In the rows, zero is written as 128.
A single turn carries every row of the set below to another of its rows. Some are shown first; where does it send the rows asked next?
j335: [140 133 133 149 119 119 113 151 132  99 151 131 110 183]
j727: [126 132 132 136  94 117 132 180 114 122 149 149 127 147]
j386: [122 148 112 153  86 111 121 153 124 114 134 149 138 163]
j392: [131 142 149 128 120 112 119 156 142 119 166 137 126 159]
j477: [139 114 107 136  86  99 141 149 143 125 176 108 142 159]
j949: [123 120 104 137  82 105 153 144 130 129 136 114 143 157]
j7: [136 115 119 137 123  94  95 146 133 138 167 122 131 164]
j701: [121 114 104 148 105 118 107 123 138  99 163 113 118 172]
j421: [105 118 137 114  96 110 122 150 130 119 123 128 129 157]
j574: [118 118 131 128 102 125 100 142 126 109 177 116 102 161]
j268: [126 135 104 132  78  89 146 128 134 126 165 134 119 158]
j788: [139 138 113 159 114 104 131 148 141 147 152 138 135 159]
j141: [116 144 117 150  96 104 124 146 116 100 181 128 117 144]
j88: [119 142 116 125 122 105 145 150 126 100 132 113 124 165]
j252: [108 120 129 119 107 120 137 152  99 122 161 131 123 143]
j865: [124 111 132 147 104 121  91 140 129  98 150 123 114 161]
j133: [139 119 137 124  92 107 129 154 122 119 115 124 124 165]
j254: [143 106 115 136 103 124 100 158 119 103 151 103 120 170]
j206: [147  97 122 139 101 110 127 147 146 126 128 116 124 155]
j317: [154 145 122 142 101 106 150 145 130 129 155 137 139 161]
j683: [125 139 107 149  81 113 129 151 120 127 187 131 128 149]
j713: [121 134 103 128  84  99 117 141 119 114 175 111 106 138]
j213: [148 119 105 116  84 112 131 150 153 116 136 112 128 159]
j79: [111 112 112 133  76  98 108 149 122 135 170 132 122 177]
j568: [126 129 122 152 123 120 145 149 124 119 133 141 140 167]
j457: [148 124 131 125 128 107 126 161 127 132 158 121  98 157]
j210: [133 111 113 141 110 111 116 145 149 121 128 101 107 171]
j915: [126 112  95 112 124 111 125 146 118 124 140 113 124 144]
j596: [120 122 114 153  98 102 115 136 101 113 180 124 112 171]
j813: [130  92 103 140  78 108 118 152 129 122 134 113 115 159]
j621: [122 137 134 130 123 105 121 142 122 126 124 131 105 150]
j461: [126 141 132 125  97 116 132 146  99 109 164 141 106 150]
j661: [138 114 109 128 113 105 104 147 124 138 172 101 124 173]
j216: [132 141 115 154 125 121 113 169 147 112 159 129 115 166]
j822: [118 129  82 139 107 110 138 161 145 108 155 140 132 163]
j633: [134 125 111 135  93  96 163 148 131 125 159 121 132 140]
j431: [134 114 143 131  95 122 115 146 121 132 167 153 134 163]
j435: [127 124  84 112 106 118 125 146 126 120 146 100 118 158]
j862: [101 116 118 128  84  92 108 160 127 119 163 146 129 163]
j425: [113 131  82 135  84 113 130 147 143 115 156 132 127 177]

j661 moves to j79
j822 moves to j915
Now these:
j596 moves to j268
j788 moves to j421
j621 moves to j392
j317 moves to j133
j457 moves to j431
j210 moves to j574
j477 moves to j813
j633 moves to j206

A single turn carries every row of the set below to another of its rows. Some are shown first; where does it send the rows asked next?
j56: [129 126 124 118 134 117 122 128 106 124 121 138 115 154 109 121 138 137
 140 133 129  96]
j388: [148 132 144 122 142 134 111 142 117 131  95 140 142 109 118 131 139 140
 122 122 138 146]
j855: [154 124 105 117 130 127 129 122 136 141 136 111 114 149 129 135 116 121
 155 111 125 119]
j4: [135 122  99 152 117 131 112 138 105 121 146 136 118 138 104 137 125 146
 145 106 139 122]
j100: [120 130 135 176 139 145 137 124 123 136 142 110 140 121 124 123 128 127
 120 117 129 136]
j561: [128 102 145 129 131 152 102 119 115 142 143 121 139 114 103 105 152 116
 123 134 128 122]
j207: [126 122 144 150 107 119 137 135 114 145 109 128 131 136 130 111 140 128
 135 102 134 121]
j636: [140 133 140 143 137 149  97  97 127 142 126 120 155 125 125 111 128 118
 155 121 120 148]
j474: [138 139 147 138 129 151 104  96 133 137 124 117 148 110 122 119 131 130
 155 119 134 148]
j907: [162 118 116 127 152 129 128 140 147 134 127 158 140 129 135 133 148 141
 146 124 121 117]
j939: [135 106 145 135 126 160 108 112 127 142 143 112 134 114 102 108 142 121
 123 144 122 124]
j569: [162 127  94 126 126 131 121 118 131 143 135 129 110 148 131 137 114 120
 141 116 121 118]
j646: [142 134 106 144 114 129 135 129 127 132 149 140 147 100 113 128 134 118
 115 117 126  94]
j423: [135 131 120 124 127 129 122 123 103 126 114 139 125 155  98 123 133 138
 145 130 121  94]
j716: [160 121 119 126 144 138 118 122 118 127 146 140 136 105 139  90 138 108
 127 129 116 113]
j924: [164 131 125 120 144 143 120 136 117 132 148 139 137 107 140  90 141 120
 125 126 123 112]
j398: [163 122 120 127 143 124 132 146 151 141 129 153 143 129 134 123 145 149
 140 123 123 129]
j203: [134 115 122 131 132 155 125 122 138 117 123 144 127  86 108 117 123 125
 139 132 131 155]
j127: [163 128 104 129 130 135 126 121 137 144 138 114 118 151 137 142 126 123
 144 114 129 116]
j681: [125 122 119 134 140 153 126 118 132 114 126 137 128  95 106 119 130 124
 145 143 126 157]
j520: [141 128 100 147 111 131 132 124 124 137 142 131 142 108 112 128 120 118
 112 120 119  95]
j755: [140 141 146 143 133 151 112  95 133 144 123 122 152 123 131 120 134 124
 152 129 120 147]
j810: [143 117  93 153 124 133 107 137 118 121 138 138 124 132 100 148 135 136
 149 101 129 124]
j751: [131 111 126 131 140 152 118 112 138 118 122 148 120  91 108 112 140 121
 142 133 126 149]
j530: [126 121 142 141 109 116 130 141 108 141 114 119 131 135 132 117 139 140
 146 100 137 126]
j185: [135 103 145 123 131 165 106 124 114 140 135 115 134 113  98 116 142 110
 126 134 128 124]
j626: [143 133 137 133 135 130 118 148 119 132  94 139 134 115 120 125 142 140
 111 124 136 149]
j721: [142 128  95 155 121 133 108 134 113 122 133 145 124 126 103 140 122 145
 142  96 129 123]
j464: [134 131 121 119 139 128 121 123 107 132 118 144 119 158 111 136 138 135
 145 124 137  99]
j397: [120 138 131 174 142 139 133 123 129 136 142 120 140 119 132 120 129 117
 117 108 132 127]

j127 moves to j203
j810 moves to j185
j646 moves to j924
Now these:
j4 moves to j939
j100 moves to j520

A single turn carries every row of the set below to another of its rows. Some are shown first; where does it send the rows asked next?
j14: [120 134 128 119 124 150 151 121 123 127 124 136 129 159 127 137 133 137
 138]
j724: [145 153 141 113  96 119 129 111 157 137 160 128 126 133 127 153 136 121
 138]
j691: [131 119 142 118 127 114 109 150 159 131 142 109 118 136 137 143 143 120
 156]
j620: [116 128 112 105 116 127 144 134 144 139 146 119 125 159 139 141 134 145
 129]
j955: [136 124 154 144 125 133 151 114 146 135 112 146 116 119 144 149 115 111
 114]
j283: [139 112 133 120 134 120 122 124 140 128 147 116 120 137 122 140 136  95
 153]
j395: [141 107 120 137 123  98 131 140 158 147 130 112 121 115 139 140 111 138
 113]
j982: [112 148 137 122 116 110 131 120 137 124 132 144 134 132 114 124 157 152
 140]
j294: [122 137 154 128 115 121 119 129 153 131 113 122 145 144 116 149 136 102
 157]
j815: [121 123 161 147 134 123 131 133 156 136 107 155 141 120 135 142 116 130
 114]
j202: [122 126 160 150 134 125 134 138 153 137  99 152 138 123 126 142 121 130
 111]
j607: [143 111 123 137 117 100 132 139 159 149 131 112 124 116 143 138 107 134
 112]
j308: [107 139 112 120 113 127 142 147 144 135 128 128 138 152 126 145 133 155
 140]
j72: [111 141 144 131 127 109 123 138 172 141 142 119 135 135 123 152 143 112
 155]
j833: [153 108 128 131 115 113 143 119 142 136 118 119 108 120 146 150 109 115
 113]
j92: [121 113 134 148 126 108 125 147 165 149 122 137 145 114 124 137 112 140
 115]
j921: [126 131 114 109 125 130 151 131 122 119 138 132 118 153 144 146 132 137
 138]
j209: [120 116 134 145 128 104 127 149 166 150 121 135 143 121 121 139 117 138
 107]
j63: [151 111 130 132 110 114 145 124 143 136 121 124 110 118 152 151 108 112
 114]
j262: [138 124 152 142 127 127 150 109 143 132 106 144 115 121 140 154 115 111
 114]
j212: [143 113 120 138 119  97 134 148 157 146 128 112 119 118 139 141 114 134
 110]
j714: [148 150 143 127 125 109 114 124 139 128 155 134 150 131 116 129 129 141
 146]
j144: [146 146 156 113 110 129 118 128 146 116 148 147 119 128 137 154 141 131
 147]
j481: [107 146 128 119 128 126 146 128 134 129 125 138 150 161 129 141 131 144
 135]
j410: [126 136 116 107 102 102 137 114 136 127 147 127 117 131 123 131 153 139
 134]
j440: [119 132 125 108  98 106 121 126 141 130 133 129 132 135 115 124 153 152
 136]
j224: [152 110 131 129 114 116 146 125 142 137 119 121 105 123 145 149 114 110
 106]
j909: [137 126 153 143 131 126 152 117 141 130 109 146 116 123 140 151 119 109
 109]
j845: [153 143 132 119  89 115 113 130 144 131 140 122 142 131 113 144 127 134
 150]
j70: [140 142 151 137 137 119 130 119 133 125 125 114 129 139 127 138 134 104
 161]
j110: [141 130 150 118 119 139 112 122 144 128 155 153 136 130 108 137 139 129
 143]
j43: [118 111 137 145 130 106 123 146 169 148 120 137 141 117 122 141 116 143
 113]
j180: [119 125 160 149 133 123 133 129 159 136 101 153 136 121 130 147 119 132
 115]
j25: [118 137 140 109 109 122 135 106 130 119 128 152 127 137 116 130 156 132
 135]
j987: [133 139 135 108 102 119 138 111 126 117 130 132 108 134 132 130 156 139
 139]

j620 moves to j308
j209 moves to j202
j25 moves to j987
Now these:
j714 moves to j110
j833 moves to j395
j283 moves to j691
j815 moves to j955

A single turn carries every row of the set below to another of its rows. Some are shown first; where does it send the rows asked next?
j609: [119 164 133 141 151 109 113 129 134 130 161 118 131 147 137 124 131 117
 149]
j46: [133 154 131 102 123 144 145 129 141 138 126 121 119 128 143 151 151 135
 132]
j442: [132 179 109 124 146 115 143 131 124 113 135 100 123 136 130 162 154 141
 115]
j150: [127 153 118 128 136 111 132 161 124  93 152 103 112 138 107 153 143 123
 126]
j989: [113 167 121 160 146 113 136 146 128 109 144 106 149 154 111 145 144 133
 112]
j853: [117 190 123 129 149 122 139 164 126 125 141 114 126 155 126 150 133 117
 139]
j674: [139 150 118 138 140 117 148 109 134 107 155 104 144 120 142 145 138 104
 104]
j45: [137 135 131 144 117 122 139 131 122 123 137  78 139 150 139 154 102 123
 116]
j449: [146 149 128 128 110 126 131 130 117 112 132  96 132 135 122 154  97 120
 115]
j288: [129 157 129 131 142 106 106 127 130 113 163 122 120 133 123 127 135 117
 144]
j984: [143 168 122 151 120 151 120 137 116 130 142 103 150 150 118 164 156 135
 128]
j20: [135 160 121 118 146 105 116 114 129 122 156 111 113 128 140 135 143 128
 142]
j222: [140 141 125 147 117 147 122 154 117 125 153  85 134 153 123 165 155 129
 138]
j312: [115 138 146 126 124 139 150 162 149 137 150 123 123 160 129 142 133 113
 142]
j420: [145 153 124 124 117 126 142 124 118 130 128  85 130 142 144 160 102 125
 118]
j399: [123 108 137 129 121 134 145 139 147 126 144  98 126 141 138 145 155 137
 127]
j238: [127 134 139 124 112 140 129 140 142 110 137 133 131 125 105 137 143 127
 123]
j880: [137 155 134 131 114 129 133 145 120 126 135  97 134 150 132 150  89 109
 130]
j879: [123 111 135 136 119 129 153 139 149 120 151 102 126 148 128 148 153 136
 116]
j971: [121 162 135 140 129 141 152 121 148 142 132 129 151 150 130 144 147 138
 112]
j847: [133 155 129 103 125 141 159 133 144 141 136 119 113 141 144 158 148 131
 131]
j585: [128 142 123 134 148 102 119 115 134 124 161  96 121 138 147 134 148 133
 139]
j82: [140 160 128 141 119 153 123 159 117 136 149  95 133 156 128 166 149 122
 148]
j366: [137 175 124 128 142 126 145 122 132 117 151 124 141 125 141 140 124  89
 121]
j54: [113 142 146 126 126 145 141 158 146 141 138 124 131 151 136 136 135 116
 147]
j430: [135 159 132 146 120 129 135 128 121 128 128  98 152 150 132 149  96 121
 114]
j179: [118 149 137 142 128 142 142 122 147 139 126 124 157 141 130 139 149 141
 115]
j737: [120 155 128 150 152 104 116 112 134 128 158 107 140 144 140 126 143 132
 134]
j916: [139 141 124 123 139 119 149 136 134 109 165 101 121 126 147 145 129  86
 129]
j250: [128 157 125 138 149 121 156 126 137 132 156  99 141 141 164 144 129  93
 126]
j518: [146 171 121 135 121 154 124 143 115 137 142  98 134 148 131 170 154 131
 138]
j834: [127 142 130 150 140 119 143 133 137 107 165 110 148 134 133 134 125  87
 116]
j559: [131 144 134 126 113 135 139 134 145 109 141 137 130 131 102 142 144 129
 111]
j443: [116 151 120 141 149 111 150 156 129 122 150  80 123 160 142 156 149 131
 129]
j632: [146 152 123 148 114 148 114 146 114 117 148  99 139 143 110 163 154 131
 130]

j238 moves to j179
j430 moves to j420
Now these:
j443 moves to j150
j971 moves to j847
j834 moves to j674
j609 moves to j585
j632 moves to j984

A single turn carries every row of the set below to another of its rows. Some are shown first; where does it send the rows asked next?
j981: [119 132 129 146 143 141  91  85 112 127 139 114 136 122 147 130 117 114
 133 120]
j758: [152 154 144 147 144 174  94 100 140 120 124 147 121 112 106 143 158 119
 110 141]
j200: [139 126 112 145 142 135  85 108 135 119 153 124 129 110 170 137 139 134
 127 140]
j746: [152 130 136 138 131 124  83 111 146 120 146 117 110 121 152 140 153 130
 124 137]
j976: [148 150 128 141 140 174  92 105 143 119 111 142 120 117 106 143 148 120
 109 141]
j128: [152 139 119 148 123 130  93 114 135 120 148 143 113 122 152 139 144 132
 125 145]
j412: [144 134 142 152 131 187  95  94 128 119 121 105 127 103 154 145 144 124
 179 139]
j588: [148 143 133 147 140 175  89 102 140 124 123 153 117 119 103 133 151 119
 116 141]
j794: [148 127 128 153 145 164  95  77 140 112 148 115 139 107 170 132 147 124
 161 162]
j676: [152 124 155 144 144 160 111 121 113 147 123 126 123 110 146 158 144 114
 153 154]
j634: [137 135 157 136 139 134  86  90 123 104 144 113 125 118 130 144 138 114
 139 112]
j537: [129 134 120 150 149 177  85  95 137 147 118 133 125 122 119 122 138 118
 110 142]
j80: [151 124 154 144 145 159 111 120 113 149 122 123 123 109 147 157 143 114
 152 155]
j232: [138 129 116 146 133 129  87 107 137 137 143 119 118 124 164 131 138 131
 121 142]
j57: [140 130 148 137 150 169  76  96 149 133 119 117 116 120 109 130 156 117
 113 134]
j33: [132 143 116 145 148 177  90  99 138 138 106 127 128 120 120 132 136 119
 104 142]
j706: [146 128 122 146 129 137  88 108 142 138 151 114 135 114 169 132 156 134
 122 141]
j140: [153 127 129 168 146 156  85  99 129  98 110 124 126 123 153 153 130 128
 168 138]
j685: [152 159 162 159 148 154 103  79 105 115 144 132 141 104 153 135 137 119
 143 139]
j259: [154 137 117 150 121 140  95 113 136 127 154 136 132 114 163 136 155 136
 124 145]
j902: [131 143 121 137 152 178  91  90 132 143 113 137 139 121 120 129 152 106
 112 142]
j173: [136 137 151 141 158 171  82  92 147 139 119 108 124 112 119 135 155 117
 104 134]
j119: [138 148 131 150 130 142  99  94 108 104 145 149 129 119 132 142 124 117
 141 123]
j326: [145 148 133 134 145 175  92  96 136 125 116 148 132 119 108 138 163 107
 115 142]
j161: [158 132 134 141 124 135  88 112 146 121 155 121 128 112 158 141 165 135
 124 139]
j320: [155 133 129 154 140 165  99  79 137 103 152 127 137 107 166 135 151 124
 163 162]
j316: [149 133 117 144 136 134  87 113 137 105 156 138 124 110 160 144 145 134
 130 140]
j593: [166 143 132 164 132 173 121  85 126 116 118 121 139 110 122 129 152 127
 164 139]
j965: [153 134 128 164 141 174 115  79 127 134 113 101 144 112 134 119 145 125
 159 138]
j396: [143 135 136 155 130 189  98  95 125 120 121 112 128 103 155 145 140 125
 179 141]
j217: [152 124 134 163 148 153  81  97 131 100 108 114 125 123 154 153 132 128
 167 134]
j854: [136 143 138 126 154 172  80  93 148 142 123 110 121 117 121 132 148 107
 110 131]
j818: [134 154 113 139 147 179  91  96 136 144 123 140 127 119 123 129 136 111
 111 140]
j707: [149 152 147 143 156 176 112 100 134 104 125 120 152 110 157 139 129 130
 169 140]
j236: [145 154 160 159 152 154 101  75 105 125 142 120 144 106 161 130 132 119
 140 139]
j499: [146 125 127 137 142 130  80 109 143 109 155 118 123 109 163 143 150 133
 129 135]
j806: [150 153 172 154 151 151  98  77 110 117 143 116 140 104 155 136 140 118
 142 135]
j580: [155 128 139 148 143 162  94  78 143 104 151 113 135 106 165 136 156 123
 163 159]
j471: [139 139 139 133 150 170  81 100 150 128 108 112 121 117 113 139 150 117
 106 134]
j240: [163 135 148 155 139 168 111  81 135 120 116  96 138 110 124 129 158 125
 163 132]
j359: [149 149 152 141 159 174 108  99 137 104 124 113 151 110 158 140 132 129
 167 139]
j473: [138 138 141 127 153 171  84  91 142 133 114 122 133 119 114 134 164 104
 113 136]
j157: [151 124 153 145 146 160 111 120 112 148 123 125 123 109 148 157 141 114
 152 154]
j13: [147 137 141 153 127 187  98  96 125 114 122 113 127 102 152 147 144 126
 179 140]
j381: [147 124 126 167 149 156  84  96 129 105 108 115 128 124 158 149 127 128
 165 137]
j237: [152 158 137 129 142 173  89 100 145 122 128 143 117 116 108 142 153 110
 116 135]
j586: [146 148 146 143 160 177 109  97 136 109 123 113 153 110 161 137 127 130
 167 140]
j602: [130 147 121 156 151 179  96  94 132 146 118 137 131 116 125 128 139 118
 104 144]

j140 moves to j381
j499 moves to j316
j580 moves to j320
Now these:
j537 moves to j57
j593 moves to j965
j412 moves to j13
j602 moves to j173
j33 moves to j471
j473 moves to j326
j981 moves to j634
j746 moves to j128
j818 moves to j854
j707 moves to j586
j685 moves to j236
j259 moves to j706

